Each named move below is a turn or a mirror, shown by a few rows before and after it. Which moves, in which order, take the first row of each later pair to the second? The first pair is answered.
K512 (before -> after):
[ 22  16  -8 -14  -5  -2  -4  17  10   8  -1  -1 -13  -9   2   0  -3  -2
  -2   2  16   9 -11   6   9   5   7   1   8   9  -5   0  -4   6  -5   5
   6 -11  -6   4  18] -> [ 22  16  -8 -14  -6  -1  -5  16   9  10   0   0 -12  -9   1   2  -3  -4
  -2   1  18   9 -11   3   7   2   5   1   6   6  -1   1  -3   5  -6   5
   6 -11  -4   5  18]
[-34  -3  25 -20  22 -14 -18  14  30  23 -17  10 -43 -15  -9  31  -9  -8
 -12  10  -1  11   1 -10   2 -27  28  12  19  35 -15  25   6 -18 -31   4
  24  16 -20  11 -27] -> [-18   5  13 -10  23  10 -23   5  25  19  -8  19 -39 -23  -6  13   2 -27
 -12  -1   5  13   1  -8 -15 -31  15   6  20  18   5  37  -2 -38 -22  27
  27  24 -20  26 -21]
[ -5   4   9  -5   5   5   8   8   5  12  -5   2  -2   5  -2  15   4   7
  -3   7 -13   4 -10   9  10 -10   4  -7   4  23   3 -13   5  -2  -5 -12
  -7  -4  -5   1  -3] -> [  3   7   5   3   3  16   3   0   2   8   1  11   0   0  -2   3  10  -6
  -2   1  -8   7 -12  11  -3 -13  -2 -13   5  14  18  -4  -2 -16   2   5
  -4   2  -6  14   0]
[ -8 -20  35  30  -3 -22  19  -4  13  -7 -12 -12  -4  13 -22  32   9  13
  -1  -1  -8  -5  17 -16  15 -15  -7 -12 -24  -7 -23 -24  14  32 -12 -30
   2  -1   7 -31  -9] -> [ 21  -3  15  49  -3  22   7 -16   3 -15  11  16   7   0 -16  -3  27 -23
   4 -21   1   1  16 -14 -22 -22 -29 -25 -18 -40  15   0  -6 -11   3  15
  10  16   6   2   2]
K24 (before -> after):
[ -4  -3  15  -9   2   8   3  -3  11   4 -10  12  -6 -11   2  11  -3  -1
  -1  -4 -19  -7  12  -5  -4   2  -1   6 -10 -13  -8 -12   2   0   0  14
 -21   5 -10  -2   5] -> [-16  -3   9   0  11  20   3  -1  -2   3  -7   6   6   1   1   5  13 -12
  -1  -5 -11  -1  13  -3  -6  -4  -2   3 -13 -14   3  -1   2  -3  10  22
 -10  15   3   5   4]
[ -7  13  13  -8  13  12 -16   8  17 -14 -20  -3  11  -1  12  21 -31   7
   3  16  -9 -24 -16  10  22  20  -5  -4  -8  10 -16  -2   1  10  -3  -1
   2  12   7 -24 -22] -> [ -4  11  18   5  14  21 -15  -3  24 -12 -16   1  12  -8   6  21 -33   7
   4   6 -21 -29 -14   2   8  15 -14  -9 -10  -3  -4  -2  -5  -3   1   7
  -4  16   4 -16 -24]
[ -6  -4   1  10  -2  -8   1   6   2 -15 -16   3   4   4   8 -10  -9  -1
   7  -3  -3  -6  18   1   8  14 -10  10   0  -6 -27 -10   5   6  -4  -7
   6   5  -8   5 -10] -> [ -2  -4   5  14   0  -6   2  -1   8 -14 -12   9   5  -2   3  -6 -10   2
   7  -9 -12  -9  18  -3  -1  10 -15   6  -2 -17 -22 -12  -1   0  -5  -1
  -1  10 -11   4 -10]
K780 (before -> after):
[ 19   7 -27 -12  -3  -7 -27  21  -5 -15  -3 -12   2   8   8 -30  25   2
   8  13  29   4  15  20   7  -1  -9  10  28  30  -2  30   7  18  14  14
  10  -7  20  18 -18] -> [ 24   5 -13 -21 -12 -25 -20  21  14 -12  -7 -15 -11  -3  10 -13   9  21
   5  15  17  -5  14  19  19   6  -1  16  27  38 -22  13   9  29   4  -2
  -5 -24   6   4 -18]
[  3   7   0  -1  21  16   2  -8   7  34  10  -4   2   4  -4   4  -2  -5
  -6  -7  -7  12  -7  -2 -15 -24 -19 -12   4   3  24  14  -1 -22   1  13
   0   6   7   4   8] -> [ 19   8   1   7   5   6   0 -11  14  -1   7  14   5 -21   9 -13 -12  -6
   3 -11 -11  -7  25  -7 -15   4 -27   6  12 -18  -8   8  -9 -11   5  26
   4   8  -4   7  -1]
[ 16   4   4  -4  -3   9   3   6   6  12   5  -2  -9 -16   4   4  -8  -6
  -3   1   3   1   7  -9  -9  -1  -2  -8  -1   6   1 -15  -3  -2   1   0
  -7  -3  -6   0   0] -> [ 13   5   2  -1   1  16   0   3   1  13   8  -1  -5 -13   4   0  -2  -7
  -2  -2   6   7   6 -10 -11  -3  -3  -9   1   6   9  -9  -4  -5   3   3
  -2   0  -2   0   3]

Between the rows of a pair lie two moves.
[-39 -27  18  15  -2 -39   4  13 -11 -25 -28 -15   5   3   7   3  -6   8
   7   0 -17 -28  31  -9  23  17   7  21   2  -6 -50 -20   7  41  11  -9
  16  -4  17 -17 -15] -> [-50 -21   0  26  13  -5  -2  19 -42 -29 -20 -15  23  23  10 -21  23 -24
   9  -7   4 -12  24  -3   8   2   2  10   0 -14 -15   8   0  19  26  14
  38  20  36   4 -10]  K780 then K780
[  9   4   1  -1  -9  -8 -13  -4  18  18   7  -2 -12   9   5  10 -15  11
   6   3  -1   7 -21  -4  -9 -22   3  -6  -6  25   0  -8  -6 -19  -6 -14
 -20  -1   5 -16 -10] -> [  5   7 -20  -2 -14  -2 -18  14  -7  -9   3   2   0  17  21 -16  -2 -12
  11   9  26  10 -10   3  -1  -6   4   6   1  21  -6  10  -5 -16   6  -6
   3   4  15  -3 -14]  K780 then K24
[-16 -33  12  17   9 -16  15 -14   6  -8 -10  -5   7  -9  -6  -1  -5  37
   6  -1   9  -5   5   4 -15   0 -12 -10 -13  -4  16 -26  -7  -9  -3 -26
  -8  19  15  -4 -12] -> [ -7 -30  12  20   6 -13  12 -15   7 -11  -7   3   2 -19  -6  -4  -6  35
   7  -6   7  -8  11   6 -22   0 -16 -10 -11 -12  15 -24 -13 -14  -2 -17
  -9  20   8   1  -9]  K512 then K780
[ 35  22 -20  -8 -23  17  -3 -12   3 -11   4  14  -4 -29  24  -9   2 -19
  -6   7   2   0  19   5  -6  22   6  13  25 -10  -6  11 -14   0  -7   6
  20 -10 -10   9  15] -> [ -1  13 -13 -26  -1  14   2   2  -7  28  -3 -18  -6  14  11  19  15  -5
 -12  21   6  22 -15   8   9  -5  21  -5  11  27  17  11   3   5 -13 -20
  20 -14   8  -3  19]  K512 then K780
[ -6   2  -2  20   2  -4   8  -5   7   1 -17 -22  -5 -16   1   6   9   5
  -7  -4   3  -5 -26  21 -15  -7  -9  -6   7  10   4 -14  -4 -16   3   1
 -19 -11 -20   3 -10] -> [ -3   0  -2  26  -2  -8   9  -4   7 -12 -18 -17  -4 -23   3  -1   6   2
  -2  -1   4 -12 -18  20 -17   2 -13   0  11   1  -7 -16  -6 -14   7   3
 -16 -10 -23   4 -14]  K780 then K780
[ 25 -41  -8   3  39   3  16 -11  11 -33 -17  -4   0   8  -8   6  11  18
 -27 -31 -26 -15   5  -7   6 -29   0   2   8 -17  29   4 -17   9  35  -3
  20  24   9  22  10] -> [ 21 -43  -9  -9  32 -16  14   4   5 -45 -28 -11  -5   9   4   5   7  21
 -27 -15 -15 -16  12  -4  26 -10  10  19  12  -3   2   2  -6  30  29 -18
  31  13   8  12   8]  K24 then K780
[ -6  -2   1  12  21  20   2 -12  -3  27  12  -7   9   8 -26   0  12  -1
  -3  -3 -20   2  -4  -5 -26 -23  -1 -31 -10   0  40  -1 -13 -31  10  10
 -18  21  19  22   3] -> [ -7 -18  22  10  -8 -26   9  -5  14 -13  -7  -4   1 -20 -17   5 -16  22
   3   4 -38 -33  34 -10  -2  22   2   6  -2  -8 -32 -25  -5  13   6 -11
 -18   9   3   2 -12]  K780 then K512
[ -6  -7 -12  -7   8  -4 -17   4 -29 -22   0   9  -5  20  24 -20  16 -18
  -3   1   7 -10  15   7  20  13 -11   8  -3 -11  10   2   5   2  12   4
  33   6   3   5  -3] -> [-13 -13  -1 -16   7 -22 -11   9 -16  -9  -7  -4 -14  25  18   0   5   4
  -7  11  -2 -13   7   5  38   9   2  10  -3   5  -3 -12  15  16   0 -15
  24  -8  -1 -12  -3]  K512 then K780
[ -8 -10  12  24   8   1  -1 -12   4  -2   7   3   7 -15  -8  -5  -6  19
  15 -12 -26  -5   9  -2 -16 -14  -8   2 -14 -12   3 -10 -10  -8   2   2
  10  10 -19   1  -2] -> [-29 -12   4  20  22   6  -4   1 -14   8   2  -9  13  12  -8  -8   8  11
  13  -4  -9  10  -3   3  -9 -22  -1  -1 -17   5  15   3  -3  -5   4  -9
  23  15  -1  -1   0]  K780 then K24
[-29 -31  10  17   1  23  -2 -10  -5   3   4  -5 -10   3   6   0  -6  -4
  22   1 -21  -8  11   3   2 -17 -11  -4   4   0   5   3   1  -9   8  16
   9  13  14 -17 -17] -> [-17 -29  12  17  -4  19  -2 -14   0  -2   4   1 -16  -8   8   0 -12  -3
  24  -3 -26 -12  17  -1  -1 -11 -14   0   7  -7   1   0  -4  -7   7  21
   4  12   7 -18 -18]  K780 then K512
[-14 -15  -8 -50  -1   9  14 -13   2  30   7  -7 -26 -11  -2  -6  -5  25
  -1  20 -18  -4 -23   2   0   6  -2  -1 -28  20  14   6  -1   1 -10   2
  15 -21   6 -24  -5] -> [ -9  -8 -20 -48  -6  12   8  -2 -15   6   4  -1 -19 -13  16 -31   5   4
   2  25   1  -5  -8   7   8  24  -3  11 -20  14   1  17   0   5  -3  10
  35 -18  13 -12  -5]  K780 then K24
[  3  15  -7   8   5  28  -5  -9  13  32   3  13 -16   8  -4  -6   8 -18
  -9 -22   3 -10   6  -8   3 -11   0 -29  -3  -2  16   5   6  -9  11  27
  -4  25   1  15   4] -> [  5  13 -11  -3 -11   0  -4   7   9   3  -8  12 -19  -4  15 -19  -2 -17
  -6  -6  16 -24  28  -5  27  22   6  -2   9   2 -28   2  12  18   6  18
  11  12  -2   8  -2]  K24 then K780
[-14 -11  26  -5   0  -8  21   2   3  -1  -9  -1 -17   3 -16  18 -12  16
   1   1 -13 -11   1  -2  17 -11   1  22  -5   8 -10   6  15  10  22 -11
  -2  -7   9  -4  -1] -> [-17 -10  25  11  10  11  18  -7  -5   0  -2   8  -5   8 -19  11  -2   2
   5 -10 -14  -5  -1  -7   0 -22  -3  11  -8  -5  12  17   6  -6  30   3
   2   6  15   9   1]  K24 then K780
[ -5  11   3  -4  -3  -1   9   0  -2  -7 -11  19  -5 -12  -5  19   2 -13
  -3  -2 -14 -15   3  -6 -12 -12  -7  11   1 -29 -20 -14 -10  -9   0  -2
  -4   2  13   5 -10] -> [-10  13  -3  -3   2  11   7   2  -7   0  -9  16   1  -2  -6  18  12 -19
  -4  -3  -5  -7  -5  -6 -13 -24  -6   4   1 -28  -3  -8 -12 -14   2   1
  -3   4  22  10  -8]  K780 then K780
[ -4  -7   7  -6  -1  -2  12  11   4  41 -21 -11 -10  12 -10  29 -15  18
   0   4  -1   3 -27  -4  16  -6  18   5  -1  41  -6  -8   7   8 -12 -33
 -18  -5  -1  -6  10] -> [  3   3 -16  -7 -14   1   4  28 -22   2 -22  -1   1   6  15  -7  -4  -9
   5  12  32   2  -7   4  26  20  15  26  11  36 -25  10   9  16  -1 -21
  15  -5   4   7   6]  K780 then K24
[  9 -10   0 -17 -15 -30   2  -2  14 -21  -4   0 -27 -20  16   6 -27  15
   2  10  -9 -28  13  10  22  15   1  22   6   9 -42 -36  -1  36 -26 -34
 -11 -20 -14 -22   5] -> [  2  -2 -33  10  -3  16  -8  -1 -30 -51   7  16   5  -3  28 -45   8 -36
  14  -3  21 -15  26  14  -3  10 -18  20   7 -22 -13   6 -20  11   3  11
  24  18  10  21   3]  K780 then K780
[ 13  20 -24  22  15  59  -5   6   9   6  20  18  -3   6 -13   2   6 -25
 -21 -21  37  10  20  -7   1 -17 -11 -13   1  -2  -8  36 -18 -32  19  13
  27   5  12  -8   1] -> [ 18  20 -21  -4  -5  22  -1  27  20  -8   7   9 -17  -5   6   7 -12  -7
 -26  -1  47  -1  30  -5  36  10   9  11   9  22 -51  18  -4  -1   3 -17
  31 -22   0 -29  -1]  K24 then K780
[-19  -3   4 -16   0 -18   6  22   3   8 -18 -24 -12  15   5  17  -2  13
  -2  27   6   2  -6   4  14  12  17  10   4  21 -14 -19  19  25  -6 -23
  10 -11   2 -21  -5] -> [ -1   4   0 -24 -10 -19   2  23   4   0 -15 -17 -16   0  13   7  -8  10
  -1  25  10   0  -4   5  15  19  16  16  13  17 -21 -19  17  18 -12 -16
   9 -16  -6 -21  -1]  K780 then K24
[-28  -5  -6 -12  -2  28   3   5 -10   7  20  -3   7  13  -6  27  27 -24
 -13  -1  18  11  -7 -10  -6  12   7  -3   7   6  -7  12  11   9  10  15
  -1 -20   2  16   7] -> [ -8  -4   4 -15 -14  16   4  -4  18  11  22   3  -4 -11 -10  40  10  -7
 -14  -5  -2  -2 -10 -14 -11  17   4  -3  11   3 -18  -4   6   8  -2  12
 -20 -32 -12   8   7]  K24 then K24
[ -1 -13  12  29 -16  16   7   2 -15 -18  12  32 -14 -29   0  57 -34 -17
 -30 -26   2  -3   5 -12 -16   4 -15 -11 -11 -32  14  -3  21 -28  -8   2
   3  11   3  -3  16] -> [-28 -21  10  24  -1  17   7   7 -28  -1   8  16  -9  -2 -10  64 -21 -17
 -34 -18  13  12  -6 -11  -9 -10  -7 -19 -18 -11  26   6  27 -28  -9  -9
  14  16  18  -8  15]  K512 then K780
[ 17   5  -7   4   1   3  -9   4  -8 -11   0   0  18   2  15 -20  12 -19
   1   3  29   5  14   3   9  18  -2   1  13   0  -6   1  -8 -14  10 -10
  11   1   3   4  16] -> [ 35  11  -3   1  -2   3  -8  -2   5  -2   9   6  10 -12  13 -17   5 -17
   0  -3  20   2  10   0   2  18  -4  -2  13  -3   1  -3 -11 -20   4  -5
   1  -5  -9   2  22]  K780 then K512
[ -1  -4   1 -12 -18 -30  -4  16  17 -20 -13   2 -16 -10  26   4   1  10
   8  14   2  -7  18   7  19  33  10  24  15  -4 -28 -17  16  14  -1 -13
  -2 -18  -6   1  11] -> [-14  -7   3  26   6  10  -4 -10   3 -14   0  12   7   5   6  -7  22 -14
  13 -14 -13   1  17   2 -27   4 -12  -1   3 -41  19   3  -2 -23  22  23
   0  20  12  26   9]  K24 then K24
[-12  -4   5  -4 -18 -12   6 -25  36  20   1   6   4 -15 -11  14 -34 -14
   3   5   6  14  -1  26 -10  16 -11  11  -6  -9 -13 -10   4  17   0   1
 -18   9 -23 -18   1] -> [-29  -3   2  -5  -6  -4   8 -19  22  37   2  -6  10   9 -15  18 -18 -18
  -1   4  16  29 -19  29  -9  -1  -7  -3  -9   2  11  -2   6  12   0  -4
 -14  16  -7 -17   2]  K780 then K512
[  7   0   1   7 -29  20   7 -10  20  -7  -9  22   5 -22 -23 -16 -28   5
 -10  21   4 -13   0  19  -5  47 -20   6  -1 -22 -48   6   2  25  -3  -2
  -3  -2  -1 -30  44] -> [ -2  -3  14   6 -14  26  11 -19  32  31  -7   8  -1 -11 -39  12 -27  20
 -15  18 -12  -4 -24  12 -15  21 -20 -15 -10 -11 -25   1   6  12  -6 -10
 -22  -2   4 -35  47]  K24 then K780
[ -7 -19 -30   6   1  10   1  26 -21 -20  10 -14  -7  30   0 -16  27 -20
  26  11  15  17   5  -6  -3 -12 -27  -9   2   5   6  19  19   1  -6  -7
  11  -1  13  10   1] -> [ -6 -25 -15 -10   1 -10   8  27   0   4   4 -26 -23  27  -5  11  16   6
  20  18  -1  16  -7  -8   8 -16 -16 -13  -2  23  -5  -2  27  14 -24 -32
  -8 -18   2 -11   3]  K780 then K780
[  7  11 -17 -25  -1  -7 -10   8  -5   4   0  -7   7  13   5  -6  14  -6
   1  -3  10  22 -11  22   7   4   4   8  18  11  -2  13   4  -9  -8  -3
  -6 -14   7  16  14] -> [ 16  11 -17 -24  -2  -2 -12  -1   0   6   6  -2   4   6   3 -10  13  -6
   0 -10   4  19 -14  24  -3   2  -1   4  19   6   3  13   2 -15 -11   5
 -10 -12   0  21  21]  K24 then K780
[-34   5  17  21  20  -7  -3  30 -27 -28   0   8  -2  47 -13 -48  16 -27
  26  25  51 -16  -4   2   4  38 -13  13   8   4 -21  12  11  14   2   6
  17   7  13  -2 -16] -> [  8  22  10  28  13  18 -12   9 -10 -24  19  35  -4  14  -9 -60  11 -40
  28   7  44 -19  -3   2 -21  32 -28   5  15 -16   0  17  -5 -18   1  36
   7   5  -3  12  -3]  K780 then K512
[-11   1 -16  13  -3 -25 -10 -12   8  -9  12   6   2  -5  -3  -2  -9  -2
  21   8  -1  -4  23  11  32   5  23   6  -3  -2  -9 -12  -6  16   9   6
  -3   3   5   6   7] -> [ -5   8 -21  13   5  -3 -15 -16   3   9  20   5   4   5  -7  -1   2 -10
  20   3   6  10   4  10  22 -12  21 -10  -4  -1  21   0  -9  -5  12  16
  -5   8   8  13  18]  K780 then K512
[ 22 -13 -14 -20   8 -18   1   8  19  -9 -17 -24   1  12  27   2   3 -12
   6   8  18   8  11  27  -6   2  17  10  10  29 -15  -3   3  16 -13  20
   9  -1   4   9   1] -> [ 33 -10 -12 -19   5 -19   1   2  31  -8 -15 -22  -4   0  24   3  -2  -7
   3   3  12   5  12  26 -10   3  15   9  11  28 -16 -10   1  15 -17  23
  -1  -8  -3   9   4]  K512 then K780
[-35 -21   5   3   7  -5 -10  13   1 -26  -6  10   5   9 -19   1  -6   5
   2  12   0 -17  14   5  20  15  14  16   3  -4 -23   3  -4  23  13   7
  31   0  13  -3 -18] -> [-40 -17  11  -7  21   4  -8   8   9  16   5  -6  -3  22 -35  23  -5  14
  -6  12  -6   0 -17   4  14 -13  22  -4  -5  14   9  -1  -1   8   8  -4
  15  -6  15  -5  -6]  K24 then K780
